(in the rows, 128 means zero)
Rows swapped in pairs by one turn or mirror: which row each one swaps with
The rows were stretched afterwards, more along some directions than others.
dafeg: [ 89 107 144 133 146  99 172 124 120 160 105 130 125 158  96 128 109  76]
Zame: [ 78 129 109 110 105 125 163 124 140 137 120 150 134 172 123 142 138  74]
gasu: [ 86 113 141 130 142 102 167 119 120 163 107 129 131 164  96 128 106  69]
kabaf: [124 118 162 137 159 107 144 117 139 132 127 114 150 135 144 117 123 126]
Las: [ 82 108 139 128 143  96 172 120 119 160 108 131 127 160  98 128 100  69]
ridod: [ 95 118 100 109 160 147 144 121 125 163 157 148 133 154 135 157 157 108]
nofod: [146 120 153 134 138 110 141 149 110 141 101 110 143 120 113 159 127 103]
veti: [113 132 119 113 129 155 140 155 105 167 138 145 123 137 126 181 158  88]
penu: [ 86 130 101 110 100 126 156 134 137 127 115 156 120 158 129 142 145  82]
Nasi: [ 83 128 111 105 105 122 168 122 138 127 122 150 133 168 129 143 141  82]
nobuz: [ 89 116 132 117 154 144 145 114 122 174 164 145 148 164 159 147 137 105]
fipa: [124 124 139 139 179 116 126 115 123 157 112 111 152 131 107 147 124  94]
Saru: [ 88 135 103 110  99 130 159 131 138 130 111 149 123 161 122 140 144  80]
sero: [107 143 115 103 139 152 137 147 111 154 125 153 104 124 143 168 165  91]
biz: [ 85 113 141 129 148  98 171 120 120 159 113 128 120 155  93 122  98  72]
Fub: [112 158 133 115 164 122 154 127 146 140 114 129 167 147 123 134 138 101]
bon: [ 82 115 139 129 138 100 165 118 124 158 108 134 128 156  95 125 102  72]
fes: [116 140 110  99 149 153 147 134 110 147 164 146 129 140 141 156 151 117]
gule: [127 127 155 135 147 114 130 148 122 137 129 115 165 133 128 129 130 111]
sezom: [125 114 148 131 164 119 138 117 130 161 119  96 185 162 133 142 125  97]
buta: [122 132 171 129 159 114 150 109 118 138 127  97 172 133 142 150 103 120]
pulo: [125 134 151 104 168 122 128 143 112 141 131 124 152 123 121 133 116 101]
Papo: [127 115 134 140 174 114 136 124 122 140 120 110 145 125 113 132 123 116]
debi: [ 82 135 107 107 104 124 160 127 139 128 117 153 124 163 129 138 142  75]
pudi: [ 90 135 104 105  99 131 158 123 135 132 115 149 136 165 130 143 140  80]
zop: [102 117 157 136 163 105 157 132 130 148 136 106 159 143 132 126 130 103]
fesa: [ 90 124 116 116 129 152 137 132 116 179 153 132 172 169 150 160 149  94]
nusa: [ 95 146 132 104 139 152 142 116 118 155 159 133 143 144 153 165 131 116]
soro: [ 95 137 101 106 158 153 134 118 135 163 148 150 133 155 130 167 170  92]
gaz: [110 143 110  95 142 162 130 121 115 159 161 144 145 134 145 158 126 116]
sepuv: [ 87 139 115 103 157 151 136 120 127 171 153 152 122 134 149 141 150  94]
fitol: [147 127 144 130 164 116 137 133 103 133 128 106 153 121 121 138 108 120]
fol: [ 81 160  88 101 147 150 131 139 131 165 149 158 146 160 129 156 136  81]
Monu: [136 119 150 125 154 111 146 141 117 142  98 109 144 138 128 159 139  98]
zuk: [133 138 152 118 159 117 128 117 102 154 129 105 157 117 123 146  95  97]
Dis: [117 152 126  98 142 168 140 123 114 166 154 121 163 156 138 173 151  93]
Gilo: [133 125 157 122 175 118 147 117 120 146 135 104 164 129 123 135  99 122]
dab: [ 85 122 129 106 148 146 149 138 115 176 173 153 161 170 151 159 157  94]
lapat: [102 141 121  75 148 163 134 134 109 164 157 158 160 151 150 163 153  95]
diz: [ 87 114 138 132 140 104 161 122 114 159 111 130 124 152  90 126  97  75]

kabaf is swapped with nobuz
Gilo is swapped with gaz
Nasi is swapped with diz
dafeg is swapped with penu

